Each path below is one point turned by a fixed rotation once a step. After each direction that follows a path, write how fast that rotation turns it, in degrees per step (0 if it stays still).
Each turn is a multiple of 5 degrees from 10 to 175, or 0.
Each row of a path follows its step; steps can be skipped.
Path 1:
step 0: [  9 -23   4  -2 -11  28   6  -6  17   8  -8  -1  17   1  -9  12  -8  -7
   2  15  -8 -19  -5 -19  -6  -8   6   4 -12 -14 -19 -17   8  -8  16   5
  13  21]
step 1: [-21   7 -20   3   6  18   8 -23  13  14 -10  -5  12   5 -23  15 -11  -2
 -14 -11   7   3   3  -1  -3  10   6   0  -1 -28  -4   3 -28  12   3 -10
   8   4]
step 2: [ 17 -18  -1 -16 -11  15 -14   2  16   5   0  -6  10  -7   7  -3 -21  11
 -18   3 -10  -1  17 -15  -1  24 -19   9 -12 -12   5   6 -15  16  -6   3
  19 -12]
step 3: [ 11  -8  21   4   3  11   5  -9   6  22 -17 -19   2 -16  -7   7  14   9
 -15   9   1   7   0  -6  13  -3 -12  28  -2 -11 -22 -18 -13   9   2 -10
   0  19]
step 4: [-19  12  -3 -21 -22   8   4 -14  21  24 -14  20 -10  11   3  18  -6   2
 -17  -2  -2   4  12   1 -10   3  -7  25   8  11   0  -4 -17   1  -6   2
  10   9]
step 5: [  5   7   5 -23   1  19 -10 -10  19   2  -1  -2  -6 -32   3  12   2  -8
  18  11  -6   6  -4 -15 -17   0 -21   8  -5 -23  -1  -3  -2  -9 -18   1
  22  -2]
step 6: [  2   9   5 -14  10 -16  34  -8   6  -2 -16 -15  14 -19 -16  19   0   6
  -2  10   8   1  22   3   7   0 -12  19   9  -9  20   1 -18  -2  -5  -1
   5   9]
step 7: [  1 -20   5  -8 -16 -14   1   4  19   0   3   2  -2   1  13  29 -28  -2
  12  29   0 -10  10  -6  -8  12  -4  13  20   5 -14   1  -8  -1  -1   4
  12  16]
step 8: [ -3  -1  12   2  -1  18  24  -9  10   0 -11  10 -13 -16 -14  23   5 -19
  -1  22   4   1 -10  -5  -4  22  11   2   9 -35  -9  -8   5  -5   6   0
  -3   1]
step 9: [-15  -8  -5 -19 -15  13  11   2   8  -3  -4   0  23  -5  -5  20  -6   6
 -14   7  -8 -15  25  -1 -20   2   7   3  -6 -19  17  20 -13  -5  18   1
  -7   5]
Directions:
[ 5  0  0 -3  4  9 -7 -2 -5  8 -4  1  0  6 -4 -4  0  3 -2 -8 -3  5  6 -1
  2 -1 -1  4 -4  3 -3 -1  2  9 -6 -5  4  2] | 35
[  1   3  -1 -10  -2   8  -2  -5   3  -1  -2  -1   3   3  -1   2   3  -5
   8 -12   4  -3  -3  -3   1  -5   1  -2  -3   0   5   3  -3 -10   4   1
  -1   3] | 80
[  2   0   3   0  -1  -5   2  -5  -1  -4   0   5   2   3 -12   0  -5   2
   7   4   4  -9  -3   2   2   0  -2  -8  -2   0   0   0   0   5  -4  -2
  10   4] | 55
[  5  -1  -2   8  -2   3  -6  -2  -2  -3   2   2   2 -10   1  -3   2   0
   5  -1   4   2   3  -3  -1   6  -4   0   0  -2  -8  -6   7  -7   3   1
   5   7] | 145
[ 8  1  1 -1  1 -3  2  0  4  0  3 -6  3  4 -2 -4  5  8  7  4 -1  4  6 -7
  2  6 -6 -5  1  5  0  3 -7 -1  2 -4 -8  0] | 95
[ 0  4  3  0 -5 -4  4  8 -4  6  0 -1  4  7  3  6 -5 -7 -1  3  2  3 -1 -3
 10 -1 -1  0 -6  4 -7 -5  1 -6  0 -5  1  4] | 100
[ 3  1  4 -2 -3  4  3  6 -5  5 -8 -6 -7 -7 -5 -6 -1 -1  2  3 -4 -8  0 -5
  3  0 -2 -2 -4 -3  6 -5  6 -1  3  2 -2 -7] | 125
Path 2:
step 0: [ 21 -12 -14 -10   1  22 -10 -18   7   6   4   5  17  -4 -17 -17 -17  16
   5   4  21 -12  -2   6  11  -3   0  -2  -2  -2   4   4 -11  33   4 -15
   7   4]
step 1: [-13   3  11  10  -5 -15   7   6   7 -25  -1   2   2 -17   1 -11 -14  24
  16  -2  22 -13 -20  -7  -1  -1   6  16 -14  -2   0  17 -20  12  -4 -10
  13   6]
step 2: [-23   8  14  -6   4   7  -6  -6  -1  11  -7  -2   6   2  -9  -5  15   6
  10   4  25 -24   2 -20 -22   1  -9   5 -24   0   0  13  -5  -1 -17   4
 -21 -16]
step 3: [ -1  -6  -5  -4  -1   3   8  -8  31   8  20   4  -1  10   6  -7   6  -4
 -18  -6  18   0  -4 -15 -18  -7 -29  -4  -6  15   7  -4  -1   5 -30  -4
   5  17]
step 4: [-13   9 -16   0  -2  13   1  -3  21  -5  -7   5   6   1  11   7  12  12
 -11 -10 -26  -9  -7  -6 -13  -1  11  -2 -23  -5  12  -1   9   9 -16 -28
  22   1]
step 5: [-10   0  -7  -1 -16  18  -2 -26   5   6  18  25   8  -8   1  -7  10  18
 -20  11   7  -1  16 -10  -6  14  30  11  -2  -1  -6  12   4  -5  10 -10
  -2   2]
step 6: [  0 -15  -2   5 -15 -21  -4  -7  -5   8   3  13  12   5   2  18  -1  32
  -7   4   7  14 -22 -21   7  13  14  -8  -8  18   7   2 -13   8 -10  12
  -2  10]
step 7: [ -3 -11 -10   7  -1   5 -16  11 -18   0 -16  15  11  16  13  -9   7   5
  10  22   9  -5  -7 -10  -9  11  -3   2 -23 -17  27  -1   6   0  -7  21
  12  10]
step 8: [ -9   8   4   7 -30  15   9  18   3   8  -6  -2  17  14   6 -30   6   3
 -12  12  14  19  -4 -11 -19 -14  -9   1   3   9   5  -6   6  10  14   1
   9  -5]
step 9: [-13  14  15  21  -8  -4  10  -8 -12 -13  12   1   4  19  -4  16   1  15
 -32   2  -1  -7 -14  11 -17  -1 -14 -11 -12  -7  -1 -13  14  18   9  -3
   7  -9]
Directions:
[ 8  2  3 -1  2  3 15  3  2  2  4  1  6  1  0 -2  9  3  2  4  4  2  5  6
  2 -3  2  0  3  0  1  4 -5 -2 -2  2  0  7] | 145
[-8  0 11  0  1 -4  2 -5 -5 -1  3  0 -2 -2 -4 -2 -6  4 -3  1 -3  5  2  6
  2  3  9  5 -6 -2 -7  3 -3  5 -5  3 -4  3] | 85
[ 2  5  3 -1  5 -3  1  2  6  7  1 -2 -5 -5 -5 -4 -3  7  0 -8 -1 -7  2 -6
 -6  3  0  2  5 -7  4 -5 -2 -3 -5 -5 -4  4] | 35
[-2  4  1 -2 -3 -5  3  4  3  8 -8 -9  7 -1 -4  2  3  2  4 -2 -7  5 -3 -5
  3 -3  5 -6 -4  7 -1  0 -1  4 -1 -2 -1 -4] | 160
[-2  8 -8 -7  4 -3  5 -7  5  1  3  0 -5 -3  7  8  0 -1 -3  7 -4  6  3  1
 -2  1 -1  1  1  0  0  1  6  0 -3 -6 -4 -2] | 55
[ -2   2  -1  -1  -1   0   0   3  -5  -2  -1  -8  -6   1   5  -3  -2   6
   3   6   7   1   6  -5   5   2  -1   0   1   3   4   0  -3  -4 -11   7
   4  -8] | 70
